In the rows, 128 means zero.
Each path below is one point turned by a fixed rotation once a step. After each direction that follows a path, write how fast that rotation turns it, in degrees each step (0 if it stays still).
Each turn is a multiple of 5 degrees from 10 to 175, or 0.
Each row of a path follows its step; steps can be skipped.
path 1
step 0: [120 121 132 129 127 139 136 135 132 132 130 131 131 118 130 131 139 137
 123 118 137 135 130 120 125 135 113 128 122 129 148 132 142 147 119 128
 133]
step 1: [122 130 138 133 121 124 122 132 132 113 119 124 116 137 121 139 125 123
 120 137 124 120 128 124 124 119 131 117 123 140 129 129 134 142 122 148
 140]
step 3: [119 133 138 127 134 131 126 135 136 143 124 125 122 123 136 130 138 142
 113 123 127 132 125 120 131 134 139 120 131 136 145 120 135 131 130 150
 128]
step 6: [123 134 137 126 131 116 123 132 138 123 128 134 134 131 121 133 126 123
 130 118 132 132 125 126 143 120 138 126 123 139 142 105 126 134 124 147
 140]
step 9: [141 125 140 128 118 133 124 115 143 134 131 126 125 137 121 131 129 122
 121 124 118 133 133 128 129 118 132 138 112 126 134 106 131 137 121 129
 139]
step 11: [132 137 138 123 119 126 124 123 130 121 121 122 125 131 126 133 121 130
 131 138 133 127 123 128 131 125 119 113 117 145 141 128 139 145 119 148
 135]
step 12: [130 122 130 130 127 127 136 132 145 126 124 115 124 135 123 136 132 114
 123 123 111 133 138 118 126 120 131 139 121 117 145 143 131 134 120 131
 129]
step 13: [119 136 129 130 143 131 133 134 133 134 140 129 120 113 129 133 137 137
 125 131 137 123 128 117 128 126 138 129 136 141 142 123 137 130 114 147
 133]
step 14: [138 121 142 114 122 135 124 125 133 130 116 122 118 136 128 127 120 123
 129 134 120 124 125 133 133 128 153 124 125 138 142 127 135 140 135 131
 135]
Speeds:
[123 131 128 132 128 125 128 132 131 124 126 128 126 132 130 128 129 127
 124 128 126 127 125 127 129 127 133 125 132 121 127 130 126 130 133 128
 128]
160
[129 132 132 128 126 127 129 127 126 125 128 126 125 130 126 125 131 129
 125 129 130 130 126 124 124 128 121 128 126 124 125 126 130 131 123 124
 131]
35
[130 127 127 124 127 127 122 127 129 125 122 131 122 131 127 132 122 127
 126 126 126 127 127 127 126 127 128 128 127 130 131 123 125 126 127 126
 126]
140
[130 124 129 126 126 127 127 129 127 128 124 128 134 125 129 130 128 129
 126 132 128 132 127 127 123 130 127 120 127 128 131 132 126 129 131 126
 130]
100
[131 128 123 124 122 130 131 125 127 122 127 125 124 129 126 125 129 124
 127 130 129 124 128 129 131 130 127 124 128 131 125 132 128 129 130 131
 126]
110
[123 126 127 127 130 127 131 128 129 126 127 129 124 128 132 127 128 134
 125 125 133 132 130 130 126 130 127 125 127 130 126 130 128 121 125 133
 129]
145
[129 129 129 131 127 130 133 127 132 124 127 131 129 123 122 125 123 128
 123 127 126 130 127 130 126 125 129 132 130 127 129 132 131 125 129 125
 126]
140
path 2
step 4: [128 125 115 124 122 125 124 120 128 133 127 141 119 131 142 132 124 127
 134 129 117 131 107 143 134 133 134 116 120 126 127 125 123 131 118 142
 130]
step 5: [127 126 121 127 137 135 120 128 126 129 120 120 134 139 127 131 138 130
 119 129 121 147 120 141 137 138 124 123 133 124 134 125 132 111 125 142
 135]
step 6: [141 115 138 127 132 128 116 135 131 131 129 127 119 136 125 129 133 118
 111 124 148 131 128 135 136 138 139 117 129 130 126 130 127 121 121 128
 132]
step 8: [135 129 112 142 130 138 127 141 120 126 130 124 123 132 137 145 133 136
 118 127 121 140 139 127 119 131 123 113 125 123 124 127 133 129 128 127
 118]
step 9: [133 123 116 131 123 132 136 145 121 138 130 129 129 121 135 134 138 120
 133 121 137 127 126 123 141 135 118 114 130 134 123 145 126 125 116 127
 126]
step 11: [132 120 117 146 135 127 123 134 124 112 140 138 117 135 136 132 128 124
 129 135 125 128 118 140 129 125 131 127 111 122 127 129 122 120 128 123
 136]
step 12: [135 116 115 122 140 128 130 147 127 122 130 126 134 118 122 118 127 124
 133 137 121 137 120 134 141 131 133 120 125 125 126 131 122 124 134 145
 132]
step 13: [140 112 135 122 128 123 116 133 138 125 116 133 125 131 125 127 121 126
 124 133 119 148 142 127 134 139 124 118 119 132 131 133 127 133 120 131
 134]
step 16: [125 108 128 132 126 137 123 140 139 125 125 128 117 136 139 133 133 130
 124 119 141 129 121 130 131 148 133 117 132 132 126 125 132 121 119 128
 119]
Speeds:
[122 128 129 128 130 123 133 127 125 130 126 133 128 124 129 130 128 130
 127 126 130 131 131 127 128 126 128 124 123 131 128 127 133 127 128 127
 124]
60
[130 130 124 131 129 129 129 128 124 127 129 132 126 126 126 130 127 130
 129 129 126 128 125 132 123 126 131 131 128 124 132 124 126 130 127 131
 121]
100
[123 126 132 129 132 131 127 124 124 125 132 130 127 127 123 129 132 126
 125 126 132 129 125 127 129 128 128 128 129 128 132 127 123 126 129 123
 130]
80
path 3
step 1: [124 133 134 116 130 110 126 133 128 116 119 131 137 131 133 131 131 121
 126 116 128 135 129 128 128 141 135 126 131 117 127 134 137 146 125 137
 137]
step 2: [129 136 121 124 123 116 139 127 124 132 127 122 125 119 138 137 132 119
 147 133 130 123 113 134 138 123 128 120 134 137 125 128 135 128 119 133
 142]
step 5: [131 122 132 126 121 126 117 117 128 125 129 134 130 127 129 126 134 133
 133 135 140 129 129 111 131 135 131 129 125 106 123 114 146 134 126 134
 130]
step 6: [145 131 138 125 129 125 118 121 118 138 130 113 136 122 141 117 129 126
 130 132 139 120 122 135 133 133 130 126 130 123 118 136 119 132 125 132
 138]
step 8: [113 127 126 130 120 134 119 131 132 126 120 127 112 141 127 134 132 119
 123 123 127 131 138 134 137 133 111 130 128 128 130 139 139 135 129 114
 121]
step 10: [136 123 132 125 121 118 131 130 135 132 131 122 131 116 122 117 115 116
 135 129 127 119 113 133 139 120 136 137 135 129 131 122 130 142 122 140
 127]
step 11: [132 134 121 136 131 127 125 125 124 137 144 128 115 128 126 131 122 113
 132 139 120 119 135 122 119 121 126 141 135 134 116 121 117 127 125 121
 136]
step 13: [129 119 130 121 121 120 121 140 134 124 125 116 137 127 134 128 139 133
 125 141 138 142 126 117 123 137 121 118 138 127 127 124 139 129 120 128
 121]
step 16: [117 123 118 144 119 129 120 129 121 112 128 136 124 140 121 127 123 127
 121 125 124 117 123 131 117 129 122 128 119 134 124 122 142 131 121 119
 123]
Speeds:
[125 129 128 129 131 130 125 130 132 127 124 131 125 129 127 124 129 128
 127 130 124 125 130 125 124 127 130 124 128 127 129 130 131 129 131 119
 129]
90
[125 130 126 128 134 128 128 127 130 135 123 129 128 130 127 125 125 126
 128 129 133 124 131 130 127 125 126 129 127 134 126 124 125 127 127 131
 129]
90
[129 131 130 128 126 129 129 124 127 124 126 130 126 129 125 124 124 125
 126 126 128 129 130 130 131 129 135 127 128 127 127 125 133 126 133 132
 124]
160
[127 135 134 129 129 124 125 131 128 127 125 127 127 127 132 127 131 128
 130 129 133 132 128 128 125 131 126 130 127 128 129 130 126 125 133 127
 125]
55
path 4
step 0: [136 117 130 123 136 110 138 125 137 127 131 124 121 129 138 111 133 125
 115 121 127 134 118 134 130 121 117 128 131 122 134 114 138 127 124 133
 121]
step 1: [120 134 136 126 141 124 125 137 131 133 106 131 128 121 118 130 118 124
 124 121 117 111 124 126 120 132 113 129 120 127 134 140 128 128 125 129
 125]
step 2: [128 126 138 128 126 125 125 121 130 138 139 127 119 139 128 135 144 131
 115 130 123 118 125 115 146 138 125 126 127 114 138 124 131 134 124 134
 126]
step 4: [143 130 144 122 128 127 117 130 138 128 134 128 122 128 134 136 137 132
 122 122 137 126 141 132 122 135 122 134 121 124 124 123 147 121 132 130
 143]
step 5: [125 115 142 134 123 130 127 133 127 120 127 121 116 130 119 120 122 131
 111 116 133 120 132 135 121 121 133 128 134 137 126 130 124 125 120 134
 108]
step 9: [128 134 144 123 131 133 127 132 142 133 117 126 129 125 135 130 140 134
 122 128 133 124 129 110 139 124 130 124 133 134 145 125 136 121 130 143
 119]
step 10: [140 112 140 139 133 133 115 133 132 124 131 134 129 126 118 132 126 133
 130 119 109 114 132 133 137 127 130 122 125 128 133 126 118 123 122 119
 134]
step 15: [119 121 131 117 129 115 113 131 133 121 122 132 123 135 121 131 132 113
 137 125 117 126 127 122 145 130 128 111 117 125 130 127 136 139 133 125
 123]
step 16: [136 134 141 120 136 137 119 132 139 124 133 132 117 126 139 130 137 135
 138 127 125 121 124 129 119 138 125 138 137 132 139 116 138 134 122 140
 130]
Speeds:
[125 123 125 125 124 123 135 130 126 128 129 128 127 124 126 125 127 131
 126 128 127 129 126 127 123 125 123 130 126 125 126 130 129 128 130 129
 127]
55
[134 126 130 123 131 133 129 128 129 128 126 130 135 126 130 126 131 127
 132 127 123 127 131 130 126 126 124 128 128 128 127 129 131 130 131 127
 128]
120
path 5
step 4: [143 140 134 125 135 115 120 132 139 120 136 122 124 120 126 136 139 121
 135 132 144 139 116 125 140 132 128 136 126 119 126 138 132 135 123 120
 127]
step 5: [137 124 124 138 134 127 133 148 119 126 135 128 145 115 126 137 128 120
 138 130 131 123 131 116 136 137 138 130 133 131 133 135 117 123 123 114
 139]
step 6: [122 141 127 118 132 129 130 125 131 120 135 118 132 104 134 121 127 139
 135 137 128 128 126 118 133 128 149 133 128 130 125 134 130 145 135 123
 135]
step 11: [122 120 135 130 132 127 130 137 139 132 130 144 126 125 142 120 137 136
 131 135 141 120 115 142 136 138 119 119 130 120 125 129 110 127 122 125
 125]
step 12: [128 126 132 133 126 121 133 140 151 118 141 115 128 125 126 122 126 122
 134 116 140 117 132 142 132 129 133 128 126 125 139 138 129 129 120 128
 112]
step 13: [128 127 127 136 131 125 143 134 126 132 139 133 136 117 115 126 125 136
 149 127 134 118 115 126 113 131 127 120 133 130 136 131 112 129 136 131
 121]
step 15: [130 126 147 131 123 130 142 114 114 124 131 135 149 135 121 125 132 130
 125 119 133 123 124 119 116 129 127 135 138 145 127 132 130 124 133 132
 130]
step 16: [126 117 129 122 119 127 141 119 127 134 113 113 134 133 138 126 133 126
 119 134 127 126 104 127 122 113 140 129 134 129 116 126 139 130 128 127
 130]
step 17: [130 117 140 123 132 121 133 122 120 117 116 132 131 133 116 137 141 130
 122 118 135 134 127 128 137 123 121 131 141 124 107 119 132 133 123 121
 116]
Speeds:
[126 125 132 128 126 131 130 126 129 129 123 130 130 124 126 129 126 130
 128 125 127 133 129 129 127 126 133 129 127 129 126 124 132 129 129 122
 133]
40
[129 125 128 124 129 126 127 128 126 130 130 126 128 122 129 129 127 134
 130 123 129 129 127 122 125 128 130 132 125 129 133 133 127 123 126 129
 129]
45
[127 129 126 130 127 125 131 129 125 130 129 132 129 127 129 132 126 131
 126 129 128 126 127 130 124 133 123 129 130 130 124 127 124 124 127 122
 131]
170
[127 130 124 126 128 127 131 126 128 126 131 121 125 128 130 127 122 124
 127 130 130 129 125 133 129 129 129 131 123 129 127 127 132 126 128 126
 129]
175
path 6
step 3: [148 135 121 124 124 156 125 116 129 131 123 136 125 129 113 134 117 132
 125 124 125 130 117 124 124 129 138 138 129 123 132 126 126 123 147 136
 120]
step 4: [133 135 132 133 140 152 125 126 121 120 128 137 123 137 128 132 130 121
 119 140 133 117 116 115 127 117 122 132 120 129 129 129 109 118 143 134
 116]
step 5: [131 124 126 128 141 138 111 130 117 133 124 139 113 132 130 116 130 119
 128 127 122 137 126 110 125 136 128 120 124 125 135 116 119 116 151 122
 122]
step 6: [143 127 124 116 131 150 115 127 126 125 108 138 132 138 139 126 128 123
 133 130 134 134 134 117 137 131 138 131 127 120 145 126 136 131 143 131
 126]
step 8: [133 135 137 128 120 138 114 125 127 134 111 136 114 133 133 121 135 123
 137 144 121 115 121 117 125 132 114 120 119 132 129 115 115 137 141 130
 133]
step 9: [122 125 135 123 129 135 107 137 129 129 109 132 111 119 136 124 122 129
 132 131 128 125 123 121 137 145 123 134 114 112 138 121 131 135 134 139
 120]
step 10: [128 141 120 133 120 150 121 118 126 131 118 139 124 121 134 118 135 120
 135 133 132 129 124 137 130 145 138 144 109 118 134 124 130 129 127 136
 133]
step 13: [126 133 131 120 132 145 127 139 130 130 110 147 135 122 146 117 124 138
 119 134 132 125 117 135 124 125 139 130 118 110 132 126 124 132 116 138
 124]
step 17: [136 143 145 142 126 137 132 125 118 132 137 154 132 126 135 115 127 134
 128 129 126 129 115 128 121 120 136 136 114 125 126 127 121 119 134 134
 122]
Speeds:
[130 130 130 128 128 129 129 123 126 131 130 128 135 135 130 128 130 128
 128 128 125 125 124 126 130 131 128 130 130 127 129 123 129 130 126 127
 132]
160
[130 124 132 125 127 127 127 132 128 124 130 130 133 130 125 123 127 127
 126 131 131 131 131 124 125 128 129 125 126 133 128 126 129 129 129 132
 132]
40
[129 132 129 128 126 130 129 125 135 129 127 129 127 129 125 129 123 129
 125 130 125 126 128 127 130 124 125 127 132 132 121 128 128 131 131 131
 129]
85
[129 126 128 127 126 130 127 128 127 126 121 127 129 129 131 125 129 131
 127 126 127 128 127 128 127 124 131 120 131 130 128 129 128 133 125 121
 128]
55
[123 133 129 130 123 126 127 129 125 127 130 131 126 130 127 130 133 125
 129 133 126 130 128 127 129 128 129 123 132 131 127 126 125 124 127 127
 125]
110
path 7
step 1: [138 131 131 130 121 135 136 118 125 118 143 132 121 128 125 131 127 122
 127 120 143 121 134 140 129 138 120 141 129 135 136 114 135 129 121 136
 122]
step 5: [124 120 137 129 134 132 140 125 138 128 125 126 137 129 132 138 118 131
 138 132 119 115 122 136 139 133 138 129 141 138 121 115 131 125 116 135
 132]
step 7: [140 139 122 130 122 131 112 143 129 130 115 123 140 137 136 128 123 119
 131 132 122 133 138 139 130 119 118 137 134 131 122 122 134 125 135 131
 128]
step 8: [133 132 123 131 139 126 114 131 125 123 139 126 131 125 116 143 123 134
 128 136 124 133 113 130 109 129 113 131 122 127 136 130 136 123 128 122
 137]
step 9: [126 129 118 128 125 148 133 123 135 138 133 118 129 116 133 131 121 141
 112 125 122 125 132 129 120 140 130 126 138 129 120 125 140 123 137 122
 124]
step 10: [119 124 137 133 150 128 136 121 129 135 131 122 129 130 133 126 117 119
 121 130 122 128 132 124 132 137 135 144 120 116 136 132 136 119 127 138
 120]
step 11: [141 140 126 136 118 136 136 114 121 123 135 133 130 133 140 139 118 123
 131 126 131 128 132 132 142 117 133 125 123 122 134 135 124 126 141 135
 126]
step 15: [122 134 129 126 135 122 134 131 121 121 112 132 140 111 134 135 125 121
 127 130 119 135 116 129 145 131 134 126 130 137 138 134 134 117 135 126
 126]
step 16: [130 124 126 133 124 132 128 124 116 132 121 128 127 125 133 134 116 129
 136 130 153 132 114 129 130 120 124 129 134 122 112 136 134 117 121 133
 130]
Speeds:
[129 134 123 134 130 128 124 129 130 129 126 129 126 131 129 130 133 123
 128 129 131 129 125 125 130 124 125 127 132 128 128 131 126 125 128 131
 128]
80
[128 129 125 127 125 124 125 132 130 133 130 128 128 126 128 131 126 125
 129 128 130 129 129 125 122 129 129 128 126 132 133 121 127 126 130 123
 126]
65
[128 132 128 121 124 130 130 130 130 125 129 126 129 126 128 134 128 129
 127 132 128 128 130 126 131 129 126 130 133 127 127 125 126 130 127 132
 122]
175
path 8
step 0: [130 143 131 124 122 123 125 137 137 117 124 123 130 131 127 136 120 126
 127 137 122 121 122 133 104 133 129 138 115 141 127 124 131 131 119 143
 127]
step 1: [129 122 135 136 126 122 138 126 133 140 122 118 114 122 115 138 144 123
 147 132 136 123 131 135 136 131 119 132 114 132 127 127 137 122 131 131
 125]
step 2: [119 142 128 123 134 121 122 130 117 119 124 121 140 126 129 132 134 119
 125 138 124 126 135 127 124 145 125 122 131 141 118 111 135 131 131 126
 110]
step 3: [128 131 131 122 131 138 121 130 121 125 123 131 111 125 115 132 127 130
 124 121 130 106 133 142 125 116 112 135 113 135 122 124 124 120 131 131
 128]
step 5: [127 144 129 131 128 125 124 120 140 111 132 109 123 123 124 149 130 116
 124 116 119 125 131 135 126 117 127 138 128 134 128 125 128 124 136 130
 123]
step 7: [121 133 130 120 124 121 138 138 131 118 127 113 132 134 126 141 142 127
 140 122 132 119 122 129 129 132 117 133 117 130 113 121 134 129 118 114
 120]
step 8: [138 137 124 133 138 116 120 122 115 124 132 130 127 119 120 123 140 122
 130 129 128 111 145 134 127 130 116 126 136 138 128 128 135 115 142 126
 123]
step 11: [140 146 128 127 125 120 129 132 130 116 131 119 132 111 123 141 139 126
 132 135 121 133 130 123 118 140 131 128 129 133 127 118 131 127 125 148
 125]
step 14: [131 137 127 126 139 133 109 128 126 124 142 123 129 122 125 134 138 125
 131 117 124 117 138 132 114 123 124 137 105 133 126 123 132 128 135 125
 125]
Speeds:
[131 126 129 133 128 127 129 125 122 129 126 129 125 126 124 126 131 131
 129 132 131 130 125 126 129 124 124 126 133 127 129 128 128 127 130 133
 128]
155
[130 132 127 131 127 126 128 129 128 124 130 127 125 130 131 129 124 130
 125 130 126 132 128 122 130 130 125 130 130 133 126 129 127 124 133 123
 127]
130
[129 131 129 126 128 126 124 125 131 130 131 131 128 125 126 127 129 122
 125 130 127 132 127 129 135 127 129 130 130 124 129 124 134 126 131 128
 125]
110
[124 131 124 127 130 129 132 129 124 129 124 131 127 123 127 134 129 127
 130 129 128 127 127 127 131 134 126 125 129 126 124 130 131 126 125 126
 127]
70
[131 130 128 130 125 127 129 126 132 127 127 127 126 127 132 135 123 124
 132 128 127 129 124 128 126 128 130 126 129 126 134 126 125 125 126 131
 131]
65
[130 128 130 125 124 132 130 126 130 126 126 124 125 124 126 131 131 134
 128 124 127 129 129 128 134 127 128 132 128 126 125 124 124 128 128 128
 129]
170
[127 131 128 129 127 126 123 129 128 127 128 124 130 131 128 127 130 127
 126 134 123 128 126 126 127 130 126 127 128 122 122 127 124 133 125 129
 132]
160
